(in the rows, 128 means zero)
One turn sends every row of this set to another row. A few are shown first. Where does it send the rows asked after them?
Sular: [131 151 163 169 123 162 151 111 149 129 115 125 154 137 141 128 122 124
 132 147]
dumo: [145 156 132 158 126 137 143 132 159 132 146 119 143 102 140 140 109 124
 107 136]
dusa: [118 163 141 156 143  88 138 112 138 132 149  99 148 128 107 122 127 139
 153 104]
Pori: [130 137 157 168 128 161 143 111 147 133 105 125 154 131 138 120 119 137
 142 145]
Ladez: [120 127 147 169 137  80 159  99 136 134 145 103 155 126 145 138 116 123
 149 117]
nati: [107 129 153 178 148 107 150 104 135 141 143 117 131 154 109 127 132 128
 153 119]
Fugag: [133 148 151 132 129 143 145 130 143 123 140 122 117 128  94 143 123 147
 131 132]
vemok: [114 172 135 158 131  88 135 115 146 136 149 106 149 129 120 123 124 135
 150 103]
ranu: [147 154 140 157 124 139 140 119 148 146 151 110 142  99 138 140 117 115
 102 132]
kiro: [154 132 157 145 123 144 145  96 142 136 139 112 147  99 137 152 114 140
 160 109]
kene: [123 152 148 170 125  91 152 120 148 142 137 130 154 150 126 106 114 117
 135 128]
Siza: [121 154 128 171 134 110 140 115 137 147 148  94 119 134 126 115 110 112
 156 118]
Soko: [102 126 147 173 137 109 141 102 134 144 147 115 120 152 119 135 129 128
 154 111]
lok: [119 138 151 150 146 129 126 109 143 128 122 104 162 107 132 141 141 167
 115 123]
Kidak: [139 132 147 128 128 143 146 117 141 140 140 128 127 123  89 134 128 146
 131 132]
Tok: [133 150 137 180 135 109 138 112 134 150 149  98 125 132 135 118 109 105
 153 110]
zoge: [112 149 145 159 119  84 152 116 147 139 130 124 151 148 132 111 115 126
 140 131]
kalu: [149 135 156 152 123 145 143 107 143 123 144 106 134 106 143 168 113 137
 153 110]
neta: [119 144 156 146 141 120 133 120 143 112 125 110 156 115 141 156 134 165
 115 124]
gizaz: [149 137 165 141 116 142 145  93 139 128 139 103 144 105 141 162 120 135
 150 111]
Toka: [118 149 161 142 144 129 132 111 138 122 125  97 156 116 129 147 147 160
 111 127]
bube: [110 129 142 173 136  89 164  94 143 135 147 111 149 131 145 139 117 120
 155 123]
Zop: [129 137 158 169 129 159 151 121 151 119 114 130 144 137 141 138 116 134
 138 149]
dibog: [133 143 158 132 128 150 151 115 141 132 141 122 125 131  89 140 133 137
 129 137]
tofoz: [146 142 127 155 131 139 145 120 151 148 145 114 146  94 134 131 114 122
 102 140]

ranu -> Toka
vemok -> zoge
Now these:
dumo -> neta
Ladez -> nati
kiro -> Kidak

One turn sends every row of this set to another row. A few are shown first. Where does it send the rows asked after them?
fuf: [143 141 121 167 143 144 117 133 111 130 121 130 114 164 111 134 133 112
 127 132 166 134 131 133 128 150 121 128 130 122 116 123 113 136 122 131
 155  99 129 121 131 109 128 132 145 127 135 136 125]
Sapi: [113 119 141 114 119 129 120 147 125 129 125 134 115 119 146 125 165 139
 127 124 126 141 129 120 112 133 109 150 134 153 120 120 134 106 114 126
 102 141 123 121 153 128 137 106 129 121 143 115 126]
tirat: [111 103 123 131 145 122 143 124 148 117 136 139 140 122 125 149 132 143
 144 143 126  99 103 118 119 120 146 135 147 127 123 136 142 134 120 145
 136 140 128 152 132 152 122 136 135 151  89 113 133]
nel: [139 165 134 117 113 147 134  99 144 128 126 129 116 146 112 107 107 117
 130 117 128 117 134 125 112 119 144 136 156 111 127 115 130 122 139 130
 104 125 141 120 110 147 116 142 148 103 136 147 144]
Los: [118 104 109 144 125 134 137 122 151 124 132 114 151 117 149 151 131 159
 134 124 112 119 112 122 118 123 150 139 138 137 118 146 120 131 132 146
 129 135 129 153 139 145 108 154 146 137  98 130 124]
gur: [139 143 106 111 112 131 103 111 130 112 121  95 129 111 128 140  94 108
 141 114 146 107 137 122 131 124 117 135 125 105 151 126 115 152 134 140
 116 114 109 116 116 136 110 132 133 136 133 137 124]
Pire: [119  99 119 144 139 131 147 114 160 129 137 121 142 125 138 148 134 156
 131 133 114 109 103 126 115 117 143 134 151 136 116 142 126 138 119 145
 130 141 127 154 140 147 111 137 130 136  98 126 124]
rukip: [137 165 131 119 111 144 131 103 144 128 126 127 120 145 113 108 109 122
 131 116 128 120 138 124 109 123 146 134 155 115 122 114 127 124 138 131
 103 128 144 119 112 146 117 141 151 101 138 146 145]
kubag: [144 134 105 172 143 144 117 127 117 123 116 133 115 158 119 129 130 113
 120 132 163 141 122 120 135 154 120 132 128 125 108 124 109 125 132 122
 151 109 128 126 120 114 120 133 146 126 133 130 113]
bovut: [116 119 140 119 124 138 125 151 130 122 128 135 114 124 141 123 166 138
 123 129 129 136 120 120 128 140 104 155 143 149 122 120 136 101 117 124
  97 140 113 121 152 130 133 109 130 122 140 108 128]
rup: [113 121 136 114 112 135 115 153 117 124 124 133 119 109 151 125 165 142
 128 120 123 145 129 114 122 138 111 154 128 151 121 122 129 102 126 129
 100 135 122 122 149 128 132 118 142 122 139 117 126]
Rafiz: [119 101 111 138 129 125 141 112 153 130 133 113 147 119 145 147 133 161
 131 126 110 119 113 123 107 116 148 133 138 137 117 145 123 136 121 151
 133 140 135 159 139 143 113 141 135 136 101 131 124]
mepan: [145 129 114 170 153 132 127 118 123 131 118 132 110 167 110 122 130 114
 116 139 165 137 122 123 123 143 117 122 134 127 108 120 116 129 116 121
 152 116 134 132 126 111 125 115 126 126 134 130 111]
duvil: [108 105 118 125 133 114 142 119 141 124 128 128 149 114 133 150 134 148
 149 139 121 109 117 118 104 115 151 131 132 132 122 139 138 139 120 151
 139 143 147 153 132 150 126 131 138 151  96 119 131]
tav: [143 142 121 165 138 139 116 133 105 132 116 129 119 155 119 137 135 112
 130 128 163 143 140 131 119 149 127 127 122 124 115 127 109 138 124 137
 157  97 141 120 129 107 125 135 150 125 140 139 124]
rilo: [112 108 114 133 138 130 134 133 142 111 130 134 147 115 132 154 136 145
 151 141 121 103 105 118 128 127 147 138 140 128 122 142 135 130 135 147
 134 130 124 147 129 152 118 152 151 150  87 113 132]
gilo: [124 122 145 105 117 127 132 147 137 133 146 130 118 117 125 114 133 134
 136 152 119 129 123 119 139 105 128 135 118 108 123 112 153 108 132 131
  99 140 112 126 137 137 143 100 122 140 142 116 124]
Dena: [116 121 135 120 118 141 118 160 125 117 125 136 117 119 145 127 163 140
 125 127 129 138 124 116 130 145 112 159 137 147 120 123 131  99 127 123
  98 133 106 119 145 128 128 122 142 122 136 108 124]
Lif: [138 166 132 119 111 148 131 103 143 125 125 130 117 145 113 110 106 117
 129 118 130 118 133 122 112 122 144 135 157 113 126 115 128 119 139 129
 102 125 140 117 109 147 115 145 152 103 135 149 144]
Ligus: [137 140 114 111 123 124 115 103 137 116 126  96 120 121 118 138  95 109
 138 118 150  98 134 126 127 115 108 132 133 101 153 124 118 156 126 137
 118 122 115 118 121 138 115 115 120 135 133 133 124]
Fisi: [138 141 122 162 142 128 118 131 109 137 118 126 118 156 117 135 134 112
 130 129 162 141 142 133 110 142 124 120 122 129 115 121 112 140 116 137
 157 104 151 126 131 108 133 121 139 125 143 142 124]
kifer: [138 141 108 113 119 134 113 113 134 112 123  97 122 119 122 141  97 110
 138 118 152  99 131 122 136 121 111 135 133 100 154 125 120 154 134 136
 119 116 105 113 118 137 111 130 129 133 132 135 126]
Lor: [142 136 102 167 132 138 113 123 112 131 110 128 126 147 127 128 130 120
 123 126 160 154 139 119 120 147 129 128 111 130 108 123 106 127 130 130
 153 107 151 128 120 105 120 133 151 125 136 139 107]
mulim: [127 129 135 111 112 140 127 157 134 123 144 135 118 115 126 121 134 135
 136 153 124 127 122 118 157 119 129 138 116 104 122 118 150 100 143 131
  98 129  99 123 131 138 133 122 137 139 133 116 120]
bota: [141 139 125 164 148 135 124 129 111 135 121 131 112 164 110 134 134 111
 126 133 165 131 133 136 117 143 117 123 131 125 115 122 112 143 114 134
 156 106 138 122 134 111 130 121 135 122 139 136 127]
Rofef: [136 142 108 106 111 121 112 107 129 118 119  92 126 112 124 140  97 112
 138 114 147 108 143 121 122 118 116 131 123 104 151 124 118 155 130 138
 122 119 119 115 118 136 114 122 123 131 138 139 122]
Zugaf: [122 128 139 102 102 121 124 149 131 140 137 127 130 105 135 118 136 140
 139 143 116 139 139 117 132 109 135 133 103 114 122 117 149 106 136 138
 103 135 126 128 137 134 145 109 130 137 146 123 124]
Fibe: [139 165 132 118 109 147 131 106 141 124 127 127 117 143 117 108 107 117
 128 114 126 118 136 126 113 123 148 139 154 113 124 115 129 122 141 132
 103 126 144 117 109 146 117 144 154 103 135 150 143]
vakir: [122 101 110 144 137 138 140 122 159 120 135 120 143 123 143 152 132 153
 128 130 114 108 104 121 126 125 147 136 148 133 118 143 123 132 127 144
 128 134 120 156 141 148 108 152 142 137  95 125 126]
Lofa: [140 128 112 162 141 121 125 115 115 138 117 124 119 152 120 124 130 119
 118 130 155 150 137 125 107 142 125 122 119 134 108 120 112 133 117 129
 156 118 156 133 127 107 126 113 132 123 140 140 111]
pupab: [122 131 135 107  99 136 118 158 129 132 138 128 130 102 136 123 137 141
 140 142 119 142 135 116 148 115 137 139 106 110 122 118 147 103 150 135
 101 129 115 124 131 132 135 126 147 134 139 122 122]
Nata: [110 111 112 129 128 124 131 130 135 115 124 128 155 104 138 153 137 148
 152 133 119 113 120 115 111 121 155 135 128 133 123 140 133 133 136 152
 140 133 145 149 128 151 117 150 151 149  90 123 130]

Pire -> Rafiz
tav -> fuf
Now these:
gilo -> Zugaf
Sapi -> rup
mepan -> Lofa
kifer -> Ligus
duvil -> Nata

